In the rows, zero is written as 128.
Named turns come first, each shown by rows before and after it. Which turns, in which order, take the first row of each pair that follows to the second? Write the first one first, as in the answered first pair.
B (before |-> after):
[150 131 145 120 115  93 147 115 114 115 120] |-> [133 142 143 144 136  89 139 136 104 141 126]
[ 95 129 117 140 118 143 108 136 117 128 155] |-> [111 117 117 119 100 148 117 120 125 105 151]
[146 115 152 136 120 120 119 148 129 137 130] |-> [154 119 154 127 115 121 117 141 130 129 125]
[151  57 112 111 113 126 163 125 143 101 144] |-> [145 189 141 120 143 125  78 107 102 127 105]
V (before |-> after):
[149 125 132 100 107 124 158 108 147 107 115] |-> [101 129 113 128 143 122 136 145 136 168 155]
[122 124  88 115 151 133 117 143 128 146  82] |-> [135 120  93 106 140 133 125 132 131 127  72]
[126 160 117  66 139 145 103 100 116 117 161] |-> [120 164 117  71 143 145  98 102 113 123 163]
[ 85 104 104 138 147 112 129 141 119 150 147] |-> [129 154 143 141 132 111 125 110 107 106  82]
W (before |-> after):
[127  49 163 152 118  95 178 128 118 110 102] |-> [113  32 140 109 110 104 169 118 127 113 136]
[146  95 114 134 116 113 166 124 152 109 134] |-> [150 101 114 117 109 116 159 114 153 103 134]
[143 137 142 150 127 127 120 118 123 121  94] |-> [125 108 129 165 137 126 133 140 126 141 116]
[143 140 137 167 135 116 134 141 115 114 105] |-> [119 104 112 160 139 117 139 157 124 135 144]

Between the rows of a pair lie two turns.
[110 134 111 126 155 137 100 133 108 157 150] |-> [129 163 130 128 149 135  94 120 101 139 122] -> W, W
[119 115 124 107 137 135  99 108 137 154 163] |-> [145 152 160 152 142 125 106 111 122 139 108] -> W, W
[120  71 118 148 165 133 175 162 133 138 158] |-> [109  97 119 162 181 131 157 168 123 157 157] -> V, W
[ 86  51 113 169 151 113 156 175 135 191 152] |-> [135  19 124 127 103 120 191 135 156 119 126] -> V, V
[102 139 121 160 160 128 109 126 150 146 123] |-> [100 101 106 140 148 132 126 123 165 139 144] -> V, V
[121 130 117 112 119 124 115 109 128 125 136] |-> [122 149 129 132 126 121 112 113 121 129 119] -> V, W
[140 150 128  94 117  99 144 140 122  91 136] |-> [135 175 134 109 130  97 131 146 112 103 130] -> V, V
[120 122 140 177 149 118 136 153 128 151 126] |-> [136 131 124  81 114 136 108  96 141 116 144] -> W, B
[121 126 120  73 108 120 126  98 126 130 141] |-> [103  99 110  96 121 116 141 123 128 153 159] -> V, B
[119  88 139 173 100 104 172 154 118 133 108] |-> [122 174 140  91  90 121  92  95 105 124 109] -> W, B
[ 91  52  66  67 108 134 150 132 154 134 191] |-> [ 63 148  72  74 144 135  74 133 121 181 189] -> W, V
[122  29  83  73  98 144 163 123 164 111 199] |-> [ 82 200 128 173 185 125  65 161  94 196 148] -> W, B
[133 133 144  82 113 134 123 103 121 126 111] |-> [123 149 143  87 125 134 109 109 115 142 115] -> V, W
[141 108 118 134 107 124 170 129 149 102 138] |-> [129 189 132 144 133 124 115 125 122 128 120] -> W, B
[146 123 141 190 128 110 143 149 113 147 117] |-> [126  87 110 161 125 115 144 151 126 162 163] -> B, V
[113 128 105  84 131 135 109 108 142 128 165] |-> [133 175 134 104 133 131  97  98 128 113 121] -> B, V
[146 125 115 115 136 126 127  97 145 115 129] |-> [126 140 111 133 156 124 112 113 136 142 139] -> B, W
[104 150 135 166 158 120 117 123 130 103 104] |-> [118 151 137 146 145 124 119 106 135  85  97] -> B, B
[131 173 148 125 120 128  99  98 109 126 115] |-> [ 98 119 125 163 141 121 126 144 116 165 152] -> W, W
[ 89  89  94 140 142 130 141 152 134 152 161] |-> [124  90 124 177 132 120 174 152 131 119 109] -> V, B
[127 114 122 116 129 117 118 134 121 147 160] |-> [152 146 144 118 120 115 114 117 114 123 122] -> B, W
[113 159 128 148 132 133 121 121 120 161 146] |-> [117 152 137 164 135 130 134 130 119 159 135] -> V, B
[116 166 128 114 136 144  91 148 136 179 118] |-> [127 168 143 144 139 135 106 159 130 174  94] -> B, V
[101  99 140 116 133 118 139 133 145 113 139] |-> [121 130 158 117 127 117 131 119 139  95 110] -> W, W
